In the data rows, the value 50 means zero.
Some points, one per row:
  75  41  70  52  42  42  34  59  49  45  34  37
  41  43  44  65  56  61  45  34  44  58  60  45
  88  58  57  54  34  36  41  99  44  36  36  38
  35  68  40  29  60  41  75  38  40  39  72  66
  69  36  69  62  35  42  40  62  67  42  31  37
  78  39  61  40  41  39  39  65  53  44  35  34
  37  54  65  84  53  38  41  30  33  94  40  79
  36  62  33  28  59  42  86  40  38  41  72  58
  90  42  55  63  38  36  40  99  49  39  34  35
  62  35  63  72  36  44  41  47  57  70  35  41
  55  59  75  66  36  44  37  63  48  72  34  43
  40  76  83  80  43  43  41  33  53  44  37  71
  71  41  64  38  39  47  38  62  51  42  37  38
  80  59  69  60  36  49  43  91  53  42  35  40
  62  41  40  37  43  41  40  48  63  39  37  41
  29  39  32  30  73  58  87  38  38  45  76  45
  69  34  56  68  39  47  36  41  99  42  34  38
  75  40  59  40  42  40  37  51  51  39  32  38
  38  44  28  30  50  47  43  37  50  38  50  44
  70  59  61  49  36  35  36  65  47  35  40  45
  36  43  33  32  54  38  86  42  37  42  66  43
  35  55  30  35  94  79  63  36  41  62  99  70
  38  41  30  35  53  55  43  36  46  38  54  45
  35  57  33  42  80  60  43  34  47  43  82  83
  86  37  42  49  40  35  45  89  53  39  36  40
  62  40  66  63  33  45  41  55  54  69  38  37
  31  38  26  31  71  48  97  42  36  42  66  43
  64  39  37  34  40  85  47  71  40  40  39  40
  62  39  66  68  39  48  39  52  51  74  39  43
  38  54  59  85  62  38  39  24  36  65  46  86
  50  48  70  60  41  42  42  60  52  82  35  41
  48  40  31  34  36  39  43  51  54  37  37  41
  48  44  65  53  36  47  43  56  48  80  36  40
  43  38  33  35  37  38  43  49  85  36  44  43
  85  63  62  52  38  38  43  99  49  38  35  41
12 more points follow, each with its number after it:
  49  50  74  61  43  40  40  61  46  84  35  38 0
  41  82  88  80  43  42  44  40  52  41  37  68 1
  70  39  31  55  43  66  42  60  26  32  36  44 2
  67  64  71  57  42  37  37  64  44  43  33  41 3
  36  39  33  33  38  42  48  71  70  41  48  43 4
  40  74  78  72  42  45  44  40  55  62  35  55 5
  72  38  37  38  37  40  41  69  89  33  38  40 6
  38  46  31  27  39  40  78  77  48  35  58  40 7
  36  57  53  84  63  40  39  25  35  53  49  87 8
  40  81  84  82  43  43  42  32  55  53  36  63 9
  40  36  39  37  41  51  43  47  62  48  49  44 10
  68  42  61  76  41  48  38  44  79  56  36  40 11
Which of these numbered points is nearest to each point below, looking only along the 3 directions in which the first points spread most? Its number follows each.
  33  62  34  63  76  45  37  27  39  43  71  87 > 8
  34  39  46  59  49  56  49  37  50  51  53  44 > 10
  35  59  39  76  72  41  42  26  37  49  59  90 > 8
  33  37  29  24  39  99  99  64   0  70  50  40 > 7
  34  41  42  41  42  55  46  40  51  47  47  41 > 10
  73  52  68  58  34  42  40  83  60  41  37  37 > 3
Here are 12 other points, each followed by its number:
  35  38  29  29  59  42  99  51  39  40  70  45 0
  39  61  29  28  40  40  99  83  36  35  63  39 1
  37  38  30  34  60  61  64  67  66  39  55  41 2
  38  76  79  75  46  40  45  34  46  41  44  71 3
  39  50  35  58  70  81  50  32  46  59  75  54 4
  39  86  80  83  44  38  40  34  50  47  34  63 5
  36  60  36  75  74  36  39  29  36  44  63  91 6
  35  45  30  35  90  77  54  35  29  50  99  73 7
  67  41  74  57  39  40  39  62  53  43  36  38 8
  29  52  31  37  87  74  60  32  29  68  99  73 9
  31  50  27  31  81  57  66  33  38  42  78  59 10
  38  39  30  41  50  55  43  36  49  40  52  40 11
The same question for these:
  37  75  77  65  55  42  45  36  45  46  55  78 > 3
  34  34  29  35  56  50  60  46  53  37  53  39 > 2
  35  55  61  86  61  39  39  25  34  84  40  82 > 3
  39  47  33  31  58  99  99  78   8  80  58  41 > 1
  81  62  62  56  39  39  42  94  46  40  36  36 > 8
  58  38  36  37  41  41  44  54  52  42  39  42 > 2
